Input:
 -6.8   16.2    0.1   19.9  -15.6   10.1    0.2
-20.9  -20.8  -18.6  -61.9  -70.6  -29.9   11.4
Output: -15.6

Input:
 11.1    1.4  -43.8   65.9
-27.0    8.0   23.6  -25.5
Output: 1.4

Input:
 18.8  -10.1  -27.0   -4.0   29.1   -8.9  -12.2
 22.1  -47.2  -20.7  -47.9  -26.7  -68.5  -37.6
Output: 29.1

Input:
-35.4  -39.3   33.0   -9.7   21.1  -63.3  -39.3
  1.9   20.8   -6.5   17.4  -20.5    7.5   20.8
Output: 21.1

Input:
 19.9    4.9  -55.2  -44.5   15.0  -63.4    5.0
-10.0   -3.3  -19.9  -28.0  -16.8  -24.8    9.4
Output: 15.0

Input:
  9.2   15.1   -9.5   -1.0    4.3
-60.3  -44.9   51.1   -0.5   28.7
Output: -9.5

Input:
-23.2  -18.2   -2.7  -60.1    9.2
 33.1    1.8  -19.8   30.5   16.7
Output: -2.7

Input:
 47.6   43.8  -55.7   77.2
-82.0   23.4   48.6   -4.1
Output: 43.8

Input:
 20.9   -7.7  -29.5  -74.0
-14.2    1.1   53.4   12.3
Output: -7.7
---
[[  3.1  -4.3  -0.5   1.1   1.2   8.7]
 [-19.5 -78.6 -79.1 -12.3 -20.8 -44.8]
 [  2.1 -22.4 -16.5  24.4  -8.3  -4.9]] → 24.4, -79.1

[ 44.3 -80.1  72.9 -56.0 -59.7 -15.5] → 72.9, -80.1

[[-30.4 -24.0  -1.1 -33.8  75.5]
 [-78.7  52.1  26.1  54.5  23.7]
 [-13.3   2.6  19.2 -16.9  23.6]] → 75.5, -78.7

[[-53.3 -21.6 -57.5 -33.4  70.4   9.5]
 [ 71.9  36.1  67.0 -22.6 -31.3 -37.0]
 [ 25.0   5.7  37.8  -9.8  -0.9 -23.8]] → 71.9, -57.5

[ 79.6 -26.7  24.4 -23.7] → 79.6, -26.7

[[ 26.2  62.3  12.5  78.9 -61.3]
 [ 56.3  48.0  63.9 -59.6  -4.2]
 [ 69.4 -57.0 -79.6 -15.0  64.2]] → 78.9, -79.6
---
[[  9.5 -20.2  68.0  78.5  -3.1]
 [  1.6  42.2  -5.9  16.0   5.5]
 [ 43.4 -42.0 -22.2 -26.1   6.9]] >> 43.4

[[-2.6 31.5 33.7 43.0]
 [13.9 -3.4 27.1 30.9]
 [-0.7 47.8 60.3 59.1]] >> -0.7

[[ 37.8  29.8  -2.0 -26.7]
 [ 67.4  55.9 -26.5 -16.4]
 [-48.3 -55.5  36.2  16.7]] >> -48.3

[[  5.0 -55.0 -75.2  60.3]
 [ -9.2  -7.1  52.8  40.4]
 [-13.7  -0.2  39.2   6.1]] >> -13.7

[[ 30.4  48.3  21.3   0.2   8.8  14.7]
 [-15.1  -4.0  47.8 -21.1  80.0 -77.1]
 [-67.2  15.6  31.5  14.3 -52.3 -13.1]] >> -67.2

[[-21.2  41.0  -3.7 -37.5  29.2  22.8 -41.7]
 [ 61.1 -33.7 -21.0  56.2 -38.7 -12.7  52.8]
 [-32.6 -20.0  18.3  33.3   7.7 -27.5 -28.1]] >> -32.6

[[ 68.5 -51.1 -72.9  28.6  53.4   3.7  19.3]
 [-65.5  53.2 -69.1  18.1 -58.8  -1.9   6.0]
 [-62.7  20.8 -60.5 -12.8 -71.3 -44.4 -68.2]] >> -62.7
---
[[-14.5   1.1 -13.2   4.4  20.0 -21.2 -41.5]
 [-56.9 -25.1  13.4 -10.8  51.3 -22.7  41.7]
 [-13.4  21.4   3.1  10.6  20.4   1.5 -68.4]] gives -41.5

[[-34.3  68.7  20.3  -4.7 -36.9 -13.3  -8.1]
 [-31.4  63.6  20.6   3.5 -34.7  -9.3  -5.8]
 [-34.8  70.0  20.1  -6.3 -37.3 -14.3  -8.2]] gives -8.1

[[-28.8   4.1  18.2  19.5  24.4  -2.2]
 [-66.4  26.3  52.6  57.4  78.1 -26.6]
 [-15.2  30.5   2.9 -17.6  57.0  -5.2]] gives -2.2

[[ 22.8 -13.1  21.3  -0.6  19.9  -9.2 -10.1]
 [-17.5 -11.9  -9.4 -26.1 -21.9 -61.6  20.9]
 [-13.8  44.8  24.7  23.4  29.0   7.6   3.5]] gives -10.1

[[ 68.6 -31.7 -56.6 -81.4  33.3]
 [ 74.6 -17.1 -61.6 -51.7  -3.9]
 [  8.4 -21.1 -33.4 -69.5 -54.8]] gives 33.3

[[  5.3  59.9  17.8 -28.7 -69.0  -3.7]
 [ 27.8 -62.6 -31.7  40.8  32.7  -4.1]
 [ 11.5  58.7  -6.3 -26.5 -65.4   3.3]] gives -3.7
